(in the rows, 100 means zero)
Each path below is one point turned by a fixed rotation once a step. After each direction that follows a path, write how fast that rotation turns it, in degrees each step (0 if it stays still).
Each turn is a multiple of 5 degrees from 10 to 175, or 0.
Each row of a path follows its step; steps can be skipped.
Path 1:
step 0: 92  127  92  111  104  95  115  126  96  106  79  92  84  116  109  70  106  126  99  89  101  94  127  119  99  80  76  119  114  116  108  101  103  90  115  111  92  100  104  111  94  89  105  114  104  116  105  94  84  125  106  113  91  133  116  102  89  89  110  74  128  118  94
step 2: 98  102  87  85  90  92  86  115  93  80  84  97  91  104  97  93  71  102  107  77  99  100  106  113  119  112  73  103  121  109  114  100  86  112  91  96  103  91  102  143  85  99  95  115  112  97  121  89  110  97  89  92  117  111  128  79  72  104  124  77  74  117  115
step 4: 83  99  95  100  110  105  103  90  69  83  83  101  87  89  90  103  82  115  108  123  110  81  80  88  111  77  109  86  119  102  83  114  79  113  101  115  105  89  103  131  103  111  115  114  105  77  117  122  93  91  97  77  115  105  135  79  92  86  115  122  115  98  100
step 5: 90  107  78  110  127  81  103  102  123  100  94  95  102  92  116  116  96  95  94  66  82  92  121  107  83  105  120  114  90  113  108  110  129  101  107  105  112  120  83  83  78  101  90  77  97  100  101  73  111  79  104  113  105  124  116  110  119  110  83  110  114  82  120
step 6: 98  70  115  120  108  105  109  107  90  113  93  108  99  126  89  108  113  113  115  92  103  110  69  107  104  81  107  89  117  86  86  93  93  99  126  97  98  75  97  108  120  99  106  104  87  130  89  107  110  101  73  74  100  84  117  102  77  76  121  114  115  105  130
step 7: 107  102  76  96  120  76  96  75  124  115  91  106  86  94  122  65  90  114  78  107  92  105  125  99  89  108  113  98  114  108  101  103  128  90  107  139  83  91  102  94  82  90  87  79  103  98  116  92  98  93  89  91  99  109  92  79  97  86  81  75  82  96  85
step 8: 113  79  99  90  100  92  99  134  82  95  120  102  72  114  96  120  113  114  93  91  114  107  84  115  126  85  110  102  86  112  116  97  103  58  100  74  84  100  117  99  100  101  122  90  99  86  95  105  135  94  102  85  98  82  92  97  108  95  126  119  107  106  111
step 10: 82  115  104  88  95  100  110  103  95  110  118  102  83  120  133  131  115  87  95  96  102  77  113  108  103  113  98  79  97  120  110  119  86  85  117  102  69  103  114  105  98  91  105  118  84  81  81  109  96  90  101  89  70  90  116  105  135  102  112  87  121  115  116
step 13: 72  108  95  117  102  109  84  95  98  114  99  93  92  109  106  94  110  120  113  98  123  69  82  91  105  79  101  131  103  109  106  92  90  103  94  78  103  79  103  106  101  96  85  97  108  119  117  120  141  96  98  64  107  110  106  116  90  106  83  78  72  95  101
step 15: 83  80  95  79  114  106  84  112  75  86  119  95  114  92  107  129  96  90  101  66  103  92  70  94  99  84  118  124  107  111  105  109  85  95  88  141  110  90  110  93  100  85  87  96  107  113  116  115  115  102  88  82  116  94  109  109  128  99  103  106  89  86  115
Speeds:
103  98  96  102  96  94  107  90  100  100  103  102  97  97  98  96  95  104  98  98  102  101  97  100  98  95  102  102  100  104  99  100  94  99  88  100  90  105  100  95  94  103  103  99  94  93  101  106  98  103  101  95  96  103  104  101  98  103  97  103  105  101  99
110
96  103  103  103  99  98  103  99  100  101  92  103  98  98  100  97  99  102  97  104  95  100  93  101  91  107  95  103  97  101  103  105  101  93  97  100  101  98  102  91  100  97  92  95  104  97  101  93  96  92  100  110  100  103  103  98  96  100  102  99  101  107  99
160
99  96  96  98  97  91  96  94  96  105  100  97  101  99  104  98  100  98  105  96  98  101  107  98  106  94  94  95  98  97  100  104  108  104  105  99  95  105  101  98  98  96  101  91  108  103  100  103  97  100  101  108  101  99  105  102  104  104  101  99  102  105  99
155
102  91  89  107  97  105  92  102  98  101  99  105  92  99  97  95  99  94  102  101  94  94  99  99  98  105  97  97  102  103  106  94  99  103  101  100  101  101  98  102  98  102  102  100  97  104  103  100  96  101  102  101  101  109  99  97  101  92  100  101  102  102  95
155
101  110  95  99  95  91  92  105  103  101  98  101  100  102  105  100  100  101  92  98  101  104  105  100  99  102  104  99  105  96  101  102  100  104  100  101  105  99  100  95  103  103  103  101  92  97  104  101  98  102  98  107  92  105  103  100  97  100  105  101  97  93  99
155
101  100  99  99  94  100  105  107  104  97  102  95  98  106  99  101  102  100  99  102  99  102  95  110  104  98  94  94  103  101  104  99  103  95  110  104  94  102  100  98  101  104  97  100  98  96  99  108  94  99  106  101  98  102  92  100  99  104  95  97  94  102  97
35
Path 2:
step 3: 119  106  71  109  120  101  87  90  122  99  91  94  113  95  109  92  109  68  106  128  78  112  94  101  135  117  127  106  71  80  91  90  84  107  89  99  99  105  95  96  107  81  102  114  124  84  84  108  122  101  87  109  117  104  102  88  93  120  56  103  104  81  108
step 5: 104  98  72  121  94  70  95  72  94  101  121  107  136  98  113  117  85  91  91  98  88  102  81  97  127  131  131  113  100  93  115  78  87  93  112  92  68  103  96  106  83  96  96  110  118  106  102  71  88  118  83  84  91  91  110  98  94  92  89  113  99  82  80
step 8: 105  109  73  105  118  83  108  87  103  121  113  99  118  103  91  101  88  104  84  90  70  82  77  102  125  134  109  129  91  79  99  104  100  80  121  90  105  81  90  104  123  103  99  96  137  90  87  106  114  114  103  99  98  112  98  116  112  105  124  104  86  93  66
step 12: 86  102  73  96  116  122  97  76  96  98  82  124  110  106  92  96  81  82  113  127  80  109  114  117  114  114  107  111  69  87  100  106  88  75  126  118  100  119  84  89  101  91  115  106  110  89  89  101  110  109  123  83  80  94  106  99  92  131  75  92  121  86  86
step 13: 117  104  90  83  91  98  102  94  85  90  91  108  107  121  102  86  78  98  111  113  74  104  100  112  101  113  121  95  105  101  91  100  93  79  132  108  89  88  126  101  119  74  103  87  132  73  91  130  128  91  83  100  94  98  113  101  86  78  80  100  77  73  121
step 15: 101  66  83  97  105  110  100  91  102  72  100  120  101  114  124  103  97  96  142  114  94  102  90  108  106  108  122  136  99  73  113  93  89  96  131  85  88  114  94  112  102  114  101  113  133  95  92  85  125  110  105  95  86  116  116  112  102  114  80  93  88  95  118
step 17: 101  112  80  104  96  96  103  83  92  108  92  88  112  111  101  107  90  105  96  105  70  97  101  105  119  111  146  104  92  58  90  90  105  118  108  117  118  111  78  130  110  101  96  78  141  107  109  80  126  89  103  98  93  89  116  117  104  90  95  98  86  107  82
step 18: 85  98  68  107  98  97  87  88  95  74  103  109  98  138  87  89  139  79  105  101  79  67  102  87  124  106  96  139  98  82  103  84  88  110  135  104  99  88  96  105  124  111  98  108  116  104  108  107  104  92  107  88  90  95  103  101  108  98  99  96  94  75  115
step 19: 106  77  91  118  125  84  74  87  78  106  65  105  111  98  95  76  124  100  109  126  69  119  108  102  144  122  113  101  109  97  88  83  91  113  92  83  94  107  110  102  106  101  76  92  123  92  117  89  113  107  107  111  105  85  109  97  92  106  80  112  91  83  97
step 20: 104  102  85  122  86  78  94  83  107  85  112  84  99  127  105  64  114  86  87  99  82  83  106  119  117  96  126  112  97  81  86  123  85  108  91  97  95  93  104  95  107  91  103  126  136  88  112  99  123  112  99  116  91  95  122  134  111  90  84  94  102  111  72
Speeds:
95  103  104  101  97  105  97  104  102  94  94  112  96  95  102  105  99  98  100  103  97  95  99  93  102  103  98  105  100  95  98  100  98  98  99  103  100  100  98  100  100  104  102  105  96  94  99  97  99  110  102  101  105  101  102  95  101  106  98  105  101  93  106
115
98  102  102  107  102  100  100  93  105  99  92  98  100  102  103  100  102  107  96  104  99  95  98  104  100  98  99  98  94  99  100  105  101  106  102  103  107  103  99  99  92  97  106  99  103  106  97  98  98  103  96  105  100  105  91  109  99  104  97  104  99  102  105
130
101  96  97  98  103  100  104  100  104  104  100  98  94  98  110  103  106  95  104  101  98  100  101  101  96  96  100  99  103  96  97  107  105  98  100  100  100  100  94  98  98  92  95  105  98  97  98  101  102  106  109  105  103  102  104  102  94  103  97  102  103  109  94
80
97  101  103  98  107  95  92  94  105  106  105  105  96  100  99  98  100  102  96  102  110  96  89  97  101  104  105  98  99  100  101  103  103  90  97  95  101  99  105  103  102  97  106  96  96  99  101  105  95  99  101  97  101  100  102  102  98  103  97  101  103  102  97
20
102  98  103  95  107  110  107  98  96  103  101  94  100  99  95  95  102  102  97  97  99  95  99  88  101  105  101  100  102  94  95  99  100  100  106  111  102  100  98  97  103  96  101  98  100  100  96  101  97  93  97  105  98  96  100  97  97  104  98  102  103  97  100
70
100  97  103  99  96  104  103  97  104  96  103  102  96  105  99  98  101  104  107  98  98  93  100  98  103  99  99  103  100  105  104  98  104  96  103  104  100  90  105  103  98  96  99  105  98  98  99  104  105  100  99  104  109  96  96  109  109  91  100  95  100  102  100
155
93  104  97  90  100  96  102  96  103  98  107  96  101  104  102  97  99  96  100  94  97  99  96  92  101  102  101  99  98  101  103  102  98  103  104  98  98  102  104  92  96  98  99  106  99  102  98  99  99  106  100  97  96  109  101  99  97  97  98  96  88  98  106
140
Path 3:
step 0: 110  79  79  82  123  96  119  101  96  100  86  117  73  93  85  94  125  93  91  96  113  98  86  101  96  106  125  95  97  110  72  72  80  86  92  116  120  110  99  79  124  122  86  98  124  88  111  92  118  99  109  81  117  90  74  113  115  97  134  81  106  109  119
step 2: 87  93  121  97  81  105  98  105  112  79  94  102  68  104  92  83  118  101  94  114  100  104  125  103  77  68  73  119  105  105  67  104  102  109  96  69  102  99  99  56  96  111  98  89  110  96  110  92  111  105  91  92  69  113  106  84  122  105  96  81  103  72  130
step 5: 72  92  114  80  87  100  96  89  108  69  58  109  80  107  96  126  121  108  103  121  119  129  101  97  98  77  106  118  89  105  81  97  111  81  87  111  109  98  92  75  107  121  88  118  107  103  83  105  109  95  100  80  123  100  94  76  111  111  88  91  70  103  122
step 9: 95  83  106  92  106  105  98  102  74  111  72  77  89  84  93  87  132  93  116  92  111  111  96  110  68  59  105  118  100  93  100  109  103  92  76  118  96  125  106  113  104  112  65  97  108  116  102  100  101  95  111  85  103  93  77  82  123  80  113  114  119  114  125
step 10: 89  78  115  98  111  84  111  96  91  109  82  114  66  93  90  102  119  94  75  126  100  95  94  95  79  99  100  92  103  94  102  123  110  114  59  77  92  106  78  65  120  88  105  99  140  98  93  85  83  82  101  69  116  102  94  98  108  85  114  103  95  101  112
step 11: 74  105  102  80  114  109  82  87  101  90  62  108  82  109  95  110  79  116  103  109  107  118  84  103  89  80  109  93  101  101  73  100  92  89  94  85  127  83  72  70  84  116  102  132  114  112  94  97  94  97  99  84  78  92  75  95  86  83  110  90  76  81  122
step 13: 85  78  105  97  94  84  105  97  112  96  98  134  107  92  83  79  125  95  84  93  90  106  74  83  89  67  116  96  97  71  98  109  87  95  81  122  96  100  99  79  103  109  89  82  112  114  103  73  95  101  116  54  106  84  125  95  121  106  82  92  92  97  120
step 16: 81  90  104  90  114  105  130  111  108  115  85  120  71  125  102  78  106  94  78  106  105  95  87  94  93  80  110  99  95  78  100  81  85  100  77  102  81  100  104  63  120  95  105  111  140  97  109  90  111  85  114  94  97  110  85  121  112  106  122  73  84  105  129
step 17: 96  97  94  73  96  112  86  109  107  97  68  114  76  101  100  85  104  119  113  108  102  108  102  93  92  67  118  87  92  74  79  94  78  88  83  68  102  87  102  83  81  135  86  95  90  109  105  63  94  91  95  93  62  108  94  87  106  81  102  116  101  116  122
step 21: 92  98  111  77  75  95  95  90  100  95  94  115  79  112  83  112  130  99  97  124  124  124  114  86  82  88  99  91  86  124  66  87  98  80  92  116  111  132  102  87  121  105  84  107  103  100  95  71  104  102  116  82  70  96  95  93  122  104  111  75  97  83  119
Speeds:
101  95  102  101  99  101  106  95  93  93  97  100  106  100  100  101  101  100  106  94  106  100  103  92  98  97  98  101  100  105  105  101  102  95  103  97  104  103  100  102  108  102  103  104  99  95  106  107  102  98  97  101  92  103  98  95  103  94  95  93  102  99  101
115
98  97  106  99  105  103  95  95  95  97  102  99  99  100  99  88  103  100  101  103  101  101  112  99  104  102  104  101  98  100  105  94  97  104  92  102  94  98  98  99  102  104  96  104  99  102  105  95  97  96  100  105  103  95  106  99  97  102  95  101  102  93  100
100
103  101  108  102  103  98  103  105  101  98  102  108  95  101  99  100  103  101  102  103  107  98  97  101  105  102  105  100  94  99  103  100  98  98  103  101  100  98  97  103  96  96  98  98  98  102  99  104  105  96  103  90  101  103  92  98  97  107  98  91  103  88  99
135
104  105  92  99  103  98  96  98  96  102  101  106  103  99  89  102  104  99  95  106  102  99  101  96  96  106  106  92  99  104  97  102  98  107  98  92  106  104  99  104  104  98  99  103  96  102  104  96  101  104  97  94  96  104  101  101  95  96  100  102  99  99  99
100
100  95  104  92  103  95  95  96  102  98  102  100  97  99  96  97  101  100  99  97  99  101  101  99  100  101  96  95  101  108  96  112  99  102  106  101  103  96  101  99  94  98  101  98  106  110  95  106  93  92  102  104  98  103  102  99  101  94  99  102  97  96  102
45
100  99  96  98  98  98  101  98  105  99  97  99  105  102  95  100  111  104  94  101  108  103  104  96  103  95  103  93  102  95  99  99  104  98  99  104  94  100  108  105  98  101  94  94  101  95  93  98  99  94  100  101  97  102  96  99  99  104  95  101  101  108  103
90
Path 4:
step 0: 119  90  113  97  121  111  88  86  103  106  98  111  43  93  60  97  81  101  81  101  83  102  87  88  89  103  98  98  112  99  103  95  70  89  80  85  99  92  101  113  114  99  94  123  99  68  79  89  94  92  100  100  128  85  106  126  92  93  109  103  123  87  98
step 2: 80  90  117  75  89  103  110  125  108  105  107  108  104  103  94  103  104  102  105  123  87  111  95  106  85  154  95  114  111  109  100  109  111  82  122  102  99  107  78  109  100  118  129  119  127  85  84  88  82  82  81  104  87  94  86  120  108  87  104  123  80  89  83
step 6: 83  100  100  68  103  101  98  79  99  81  124  79  81  112  104  106  116  142  109  115  91  90  73  125  130  119  89  123  123  88  125  91  107  108  98  109  108  100  85  105  108  107  105  86  106  65  102  98  111  91  107  98  89  109  76  107  98  103  125  117  95  103  99
step 11: 67  99  122  89  82  111  95  77  103  136  110  82  80  80  87  101  96  102  80  102  110  102  107  81  102  113  101  100  122  71  132  85  98  89  117  114  87  92  112  112  78  96  96  114  100  72  90  75  71  121  91  90  107  89  114  100  98  96  116  109  113  106  79
step 14: 78  84  92  112  119  87  100  118  104  130  123  117  76  104  97  109  110  97  74  103  84  119  107  95  65  140  104  141  111  106  103  96  103  103  121  95  70  113  107  106  100  92  105  99  100  79  109  92  96  115  88  85  98  90  120  79  104  81  95  101  89  113  90
step 15: 99  115  129  96  93  93  103  115  107  83  132  120  90  124  85  103  111  108  109  107  103  119  94  93  105  105  81  80  112  84  106  72  75  58  104  135  87  72  105  95  96  77  95  104  111  87  91  98  95  91  92  84  101  98  91  87  95  79  135  102  113  91  99
step 16: 126  91  101  89  113  119  129  97  87  115  94  118  66  97  96  89  93  113  75  81  79  105  93  84  99  100  80  107  103  92  105  121  81  82  83  92  118  110  93  115  111  96  104  121  123  89  64  96  83  110  100  110  106  87  123  103  116  120  103  94  118  71  81
step 19: 113  84  78  80  107  69  105  103  95  123  113  131  83  103  85  97  104  117  107  102  93  112  89  96  94  113  102  105  109  120  96  80  67  75  98  110  125  110  103  113  102  86  88  69  97  73  101  120  101  103  129  97  96  108  105  98  116  104  120  104  125  65  96
step 20: 96  104  115  92  106  98  120  123  106  99  112  102  98  91  106  80  83  111  97  134  101  106  100  100  87  104  62  88  119  105  111  106  81  101  87  95  106  85  81  138  100  132  113  114  105  100  76  97  105  97  102  89  95  82  136  101  101  108  133  131  98  117  82
step 21: 83  100  123  116  102  86  105  101  90  83  109  127  77  100  119  80  110  115  91  73  77  104  83  107  99  139  73  98  120  97  90  101  95  103  118  77  85  130  102  73  115  95  118  99  110  79  105  106  122  92  103  125  121  92  99  98  89  105  94  118  87  97  91
Speeds:
100  101  97  91  107  106  106  100  98  97  96  100  100  104  102  106  102  105  103  99  105  96  101  99  101  101  104  104  98  106  96  100  100  94  98  107  102  103  91  102  97  104  97  103  104  98  98  104  99  95  102  105  106  105  95  96  95  98  99  99  110  99  99
110
105  100  101  105  108  102  101  96  105  91  105  105  94  102  98  101  97  100  103  97  102  101  99  107  99  96  97  99  99  88  99  95  106  100  101  100  93  95  102  96  104  100  101  100  100  95  102  100  105  94  103  103  99  106  96  107  98  99  98  103  105  100  96
120
98  103  98  95  99  103  94  99  106  97  102  100  104  102  96  103  105  98  97  98  97  100  99  109  96  105  103  103  94  96  95  103  97  97  101  105  101  108  106  105  99  99  98  94  101  98  98  100  95  96  102  90  89  100  99  99  96  104  103  102  101  104  97
85
99  100  103  100  95  102  96  98  102  100  96  100  100  96  96  102  100  102  101  100  100  100  96  107  96  100  101  99  103  104  98  100  101  101  106  92  106  93  100  107  98  102  106  91  102  100  94  99  112  99  99  108  100  98  98  94  95  102  100  105  103  94  103
20
105  96  106  100  100  94  97  100  104  107  97  99  99  99  105  103  96  100  100  100  99  93  104  105  104  106  101  107  103  102  98  93  102  97  100  105  101  98  107  99  105  93  99  94  96  100  98  91  98  100  96  98  110  105  96  99  98  95  101  100  101  106  102
95
104  102  92  100  93  99  103  104  98  94  105  102  98  97  101  103  99  104  101  103  99  99  99  100  105  102  99  95  102  98  98  101  96  95  106  103  105  100  106  101  91  94  109  97  106  98  103  100  93  98  96  105  100  103  92  105  106  98  96  96  97  98  103
110
